One hidden turn or mirror swaps the rows below in pairs. Which row is each named row swapped with?
The rows were stretched afterwards, more along some directions than others.
q898: [ 10  20   7   9  14 -32 -41 -12  18 -29  30 -35 -10 -35 -22 -26 -12   4
 -26   1  26]
q584: [-11   6  -2   2 -24 -24 -13  15   6 -36  26 -29  -7 -27   0 -23   7   8
 -22  -8  18]
q905: [-12   5 -10 -12  -1  -9 -36  15  17  -3   0  -2  14 -29  -2  13 -28 -12
 -27 -31   8]
q8: [  1 -15 -28 -21 -12 -15 -40   7  16  10  -3 -16   8 -14  -4  -4 -18 -24
 -16   9  -1]
q138: [  9  11  12  22  -3 -20 -28 -17  16 -10  61 -12  -8 -28   3  -8  22  22
 -23   8  16]
q995: [ 13  44   0  17  -9 -11  10  -6   5 -29   6 -19  -3 -27   4  -7  12   4
 -18   7  11]
q704: [-16 -22  -9  -5 -31 -24 -34  12   4   5  10  -5   3  -4   5 -13  -6  -5
 -13  -8  -3]
q25: [ -5   3   2  -6  -7  -8  -9  11  -9   5  16  27  20  -8  -6  -8  18  -7
  -2 -24  16]
q353: [ -4  10  -7 -13  -2 -14 -37   8  16  -4  10  -8   5 -32  -3   9 -24 -10
 -33 -28   8]
q79: [-16   8  -2  -1   2  -9 -37  16  11  -7  -1  -8  21 -26  -1   7 -28  -3
 -22 -35  -4]
q505: [-21   6  -4  -4 -32 -17 -13  13 -11   6  13 -15  -7  -4  -5 -19   1   0
   0 -29  -1]
q915: [ 14  32 -10   8   2  -7   5  15   1 -14 -10  16  21 -17  -8   5  10   3
 -17  -4  -3]
q820: [  8  23   9  11  19 -30 -40 -15  14 -28  29 -31  -8 -34 -22 -24 -15   7
 -25  -2  23]
q424: [  9  41   4  16  -8 -14   6  -6   3 -27   5 -21  -3 -25   3 -11  11   3
 -14   5  12]
q303: [-10  -1  -8  -2   6   3 -30  12  29  -2  20   1  22 -27 -18 -17   2  11
   5   8  32]
q931: [-18  10  -7   7 -12  -8  -5  10  35 -24 -22 -17   2  -8 -13 -25 -11  -4
 -13 -17  30]
q940: [-19   6  -7   3  -2   3 -16  12  48 -17 -17  -2   8  -9  -4 -25  -5  -5
   0   0  43]
q375: [-10 -21  -7  -5 -31 -24 -27   9  -3   5  19  -3   4  -2   9 -14   8  -5
 -19 -14  -6]
q930: [ -6  16  17  28  -4 -20 -25   8   8 -10  25   9  13 -13  -2 -19  15  20
 -15 -16   1]
q445: [  9  30  -1   3  12 -29 -33  -7  21 -26  36 -36  -9 -30 -10 -26 -17   3
 -32   1  29]
q150: [  6  -4 -27 -19  -2 -12 -47   3  23   1   0 -19   7 -35 -11  -4 -17 -19
 -17  19   0]
q971: [ -7  10  -7 -11   1 -10 -35  12  13  -1   8  -2   9 -27  -1  13 -25 -10
 -28 -32   4]
q113: [ 30  29 -11  22   4 -13  -1 -11  23 -23  18  -4   9 -32 -10   0  19  13
 -43   4   0]
q860: [-21   3 -12   4  -7   0 -20   5  50 -17 -15 -12   6  -9  -6 -23 -14  -4
  -5   0  34]
q893: [  0  32   4  13  -4 -23 -15  13  13 -49  28 -34 -12 -47 -10 -29  12  13
 -20  -7  35]
q954: [ -9 -22 -15  -8 -30 -25 -35  11   7  10   6  -4   3  -9   5  -8  -2 -13
 -13  -4  -4]
q484: [ -2  14   0  -5 -15 -16 -28  19  -9 -18   4  -9  26 -30 -32 -26  15  -4
 -29 -33   0]
q52: [ 15  49   8  29 -22 -18   5 -13  15 -27  24 -24 -13 -23   1  -9  16  18
 -30  17  10]
q987: [-10  21   7   5 -18 -16 -13  11   9  -3  38   0  -1 -20  28  -5   5   5
 -11   5  26]
q163: [-14   5 -10 -10 -23 -16 -10  11  -9   3  -8 -19  -5  -9 -18 -21  -8  -1
  -6 -34  -7]
q457: [ -6   4 -17  -8  15   3 -31   5  32  -9   2  -7  14 -39 -25 -20 -10  11
   5  10  24]
q325: [ -9  -5  -4   3   4   2 -25  15  22  -2  21  15  29 -21 -16 -13   8  13
   3  -3  28]
q365: [  7  18   7   8  24 -31 -42 -11  11 -30  20 -28  -3 -36 -25 -25 -16   7
 -24  -8  20]
q109: [-20  -8  -5   3  -9  -2 -29  10  52 -11   1   3  12 -18   1 -25   3   0
   5  16  49]
q338: [ 13  34  -1  11  -7 -12  10  -5   0 -24   1 -11   3 -27   2  -8  15   0
 -13   3  12]
q730: [-21  -7  -6  -5  -8  -2 -38  14  40  -3   1   8  11 -12  -3 -31   3  -3
   7   9  40]
q101: [  2 -12 -22 -10 -22 -22 -39   1   9   5   6 -17   1 -17  -4  -5 -13 -16
 -24   9 -13]
q292: [  0  30  -1   7  -8 -26 -11   9   5 -50  32 -35  -9 -40  -8 -29   8  14
 -28  -9  25]
q340: [  2  19  16  15  13 -22 -30   5   4 -20   8   7   7 -30 -11   4  -1  11
  -7  -5  18]
q938: [ 12  27   7   7 -21 -28 -25  -6  13  -6  34  -2 -12 -25  -8   8   1   2
 -40  -3  16]
q517: [ 27  29 -14  16   3 -11  -1  -2  20 -20  14   0  15 -25  -9   4  11   8
 -45   0  -3]
q564: [ -3  10  -2   2 -22 -20 -25  18  -8 -21   7 -10  21 -38 -30 -17   9  -2
 -34 -31  -2]
q34: [ 30  32 -12  18   2 -11   4  -4  14 -23  11  -2  14 -24 -14   1  16   8
 -43  -1  -5]
q597: [-12   6  -6 -16 -14 -11 -38  18   5  -7  -3   0  23 -19 -34 -41  20 -13
 -14 -18  14]
q307: [-14  -6  -4  -3  -4  -2 -32   6  35 -10  11  11  15 -14  -5 -36  15   0
   4  10  39]
q506: [-14   9   2   2 -33 -19 -18   6  -8   5  33 -17 -12  -8   4 -16   8   5
  -3 -18   7]

q457 swaps with q163
q52 swaps with q915
q292 swaps with q484
q940 swaps with q101
q8 swaps with q860

One hidden turn or mirror swaps the rows below in pairs. Which row is each named row swapped with?
The rows were stretched afterwards, more along some directions than others.
q383: [ 12 -22  21 -33  16  21   9 -11  27 -37   0   3   1  24   1 -21   1   3
 -13  -8 -19]
q630: [-12   9  -1  -7  10   1  -2  -5   3  -3   7 -22  18   4 -14   4  12   2
  -7 -14  -6]
q892: [-15 -19  20 -58   2  -3  -1 -12  11 -40  29   2  23  33 -32 -11   7 -10
 -16 -25   4]
q181: [-22 -27  12 -14 -12   4   7 -17   5   3   1  13  23  27 -21  -6   5  33
   3 -19  -9]
q411: [-39  -2  12 -13   4 -10  18   1   2  -4   7 -20  15  12 -32  17   4  21
   3 -39 -23]
q698: [ -1 -18   0 -17   1  16  33 -11  -5 -20  37 -16 -16  44 -44  15  -4  19
  -5 -23 -19]
q880: [-27 -38  -1 -23  -3  12  -3   3  15 -13  13 -15  13  31 -45 -10   8  26
  17 -31 -19]
q10: [-12   0 -14  -2  20  20 -10  -2 -16 -16   5 -15  11  -4 -22   3   8   8
   3 -30  -7]
q756: [ -5 -11  32 -42   5   5  16 -14  24 -34   2  -5   4  23  -9 -16  -4  -7
 -17 -34 -20]
q877: [  9 -20  24 -36  13  20  16 -15  31 -38  -2   5   1  26   0 -20   1   3
 -19 -14 -23]
q503: [ -7 -17   3 -25 -18  10  25  -1 -10 -13  45 -24 -19  31 -40  -2 -21  -4
   4  -9  -3]
q127: [  5 -25  11 -30  12  31   2 -10  26 -33  -1   0  -3  28  -5 -22  -1  11
  -1  -8 -20]
q937: [  0 -20  28 -39   9  17  16 -12  31 -38   0   2  -4  23  -5 -22  -7   1
 -17 -21 -29]
q464: [ -9  -3 -18  -1  21  24 -15   1 -16 -14  10 -15   8   0 -22   2  11   5
   8 -25  -7]
q461: [-13  -6  27 -18 -27  11  19  -8   0   3   1  -2  -1  32 -35   3 -19  29
  -7 -41  -8]
q257: [-32 -34  19 -20  16   3  27  14  35 -30   2   3  -2  17 -44   1  -5  32
  -2 -17 -30]
q329: [-31 -22  12 -19 -17  -4   6 -15  12   3  -4  13  25  28 -23  -6   1  34
  -2 -23  -7]
q137: [ -3  -9  33 -15 -15  11  21  -6  -3  -7   2   1   3  36 -40   4 -10  23
  -8 -36  -1]
q373: [-17 -10  37 -12  -8  14  30 -13  -4  -8  14   8  10  29 -47  16   1  27
 -10 -35   2]
q286: [-54  -1  15  -4  10  -5  14  -1  16 -12  -1  -4  24 -17 -36   8  -8  33
  -3 -26   9]
q458: [-26 -14  -1  -5   7  -4  27 -13  -8 -13  25 -20  11  19 -52  10  -5  19
   2 -30  -2]
q577: [ -8 -13  16  -2  -5  18  40 -13  19   3  -8   6 -38  22  -2  -2 -33  36
   4 -25 -23]
q703: [-35 -25  26 -26  11   9  21   1  44 -27  -5  10  -1  22 -32   1  -5  31
 -16 -24 -25]
q673: [ -7   9  13 -10   5  -1  11  -4  16   1   2 -10   4  13  -6   0   3   7
 -10  -9  -3]
q504: [-36 -24  23 -29  12  11  19   5  39 -30   1  11   4  23 -38   3  -2  34
 -10 -17 -19]
q103: [-15  -7   2 -28  -4   4  -4   2   8  -9   6   6  -4  15 -15   6 -11  22
 -11 -28 -16]
q397: [-37 -42   6 -23   5  -7  23  12  27 -22  17  -6   2  18 -52  -4 -10  26
   6 -16 -19]
q807: [-34 -13   1 -13   3 -12   2  -8 -12  -9   9  -2  40   8 -42   5   2  26
   1 -29   1]
q135: [  8 -13   1 -27 -10  18  24  -8  -7 -20  29 -16 -22  51 -38  16  -4  14
 -11 -22 -23]
q793: [-15  -6   9   3  -7  19  30 -14  12   8  -8   0 -30  18  -5   2 -25  38
   7 -37 -28]
q180: [-31   3  12   6  20 -14  24   4   6  -2  19   4   2 -21 -26  13 -22  18
  -1  -8  16]
q468: [-16  -6   2 -31  -3   8  -6  -2   8 -11  13   6  -3  19 -16   9  -7  17
 -13 -33 -19]
q771: [ -2  -5   1 -32 -10  13   1  -6   4 -11  17   1 -11  30 -14   8  -3  13
 -15 -27 -23]
q398: [-41   1  18   8  23 -14  32   0  19   1   7   6   4 -25 -22  11 -23  26
  -2 -12  11]
q495: [ -9   1  19 -25 -27  -6  10  -5  14   1   4 -10   3  27 -25  -2 -22  18
  -7 -28  -7]
q59: [-13  11  16  -4   3  -9  17  -3  17   4   4 -10   9  10 -13   8  -3  17
 -14 -18  -8]
q616: [ 12 -30  11 -28  18  24   3  -9  25 -35  -4   1  -4  26   0 -22  -2   5
  -6  -4 -19]
q596: [ -1 -24   6 -21  -9  15  10  -8  10 -15 -11   1 -12  27  -3 -11 -19  32
   6 -12 -12]
q840: [ -5   4 -15   1  24  19  -8   1 -18 -15  13 -20  13   0 -25  10  20   3
   1 -22  -8]
q321: [-32 -30  21 -24  12   9  27   5  39 -30  -2   9  -1  25 -39   1   0  36
 -10 -18 -26]
q488: [  3 -27  31 -17  -4   6  43 -17  21 -11   5  21 -21  32  -8  -3 -25  31
  -9  -5  -6]
q452: [  8  -9   0 -11   0  16  34 -11  -9 -21  28 -17 -15  44 -38  11  -6  15
  -8 -20 -16]
q487: [-24 -29  23 -21  15   6  30   9  39 -29  -2   9   1  22 -37   2   0  33
 -11 -15 -24]
q701: [-39 -24   4 -19  -6 -13   1 -16   2  -6  10   5  39  18 -39  -4   1  30
  -2 -34  -7]
q614: [ -9 -12  28 -10  -4  15  23 -11 -12 -12  17  -3  13  27 -46  13  -1  22
  -5 -33   5]
q319: [ -5  -2  27 -21 -18  -9  22  -8  21   7   0  -3  -8  29 -12  -2 -22  18
 -11 -20  -4]
q78: [-32  -5  -3 -10   2  -8  12  -9  -9 -17  20 -22  28  14 -58  12  -2  20
   3 -39  -5]
q403: [-41  -7  30  16  12   2  40 -11  26   4 -14   7   7  -4 -24   6  -6  43
  -2 -23  -3]

q321 swaps with q383
q397 swaps with q756
q411 swaps with q503
q880 swaps with q892
q286 swaps with q596

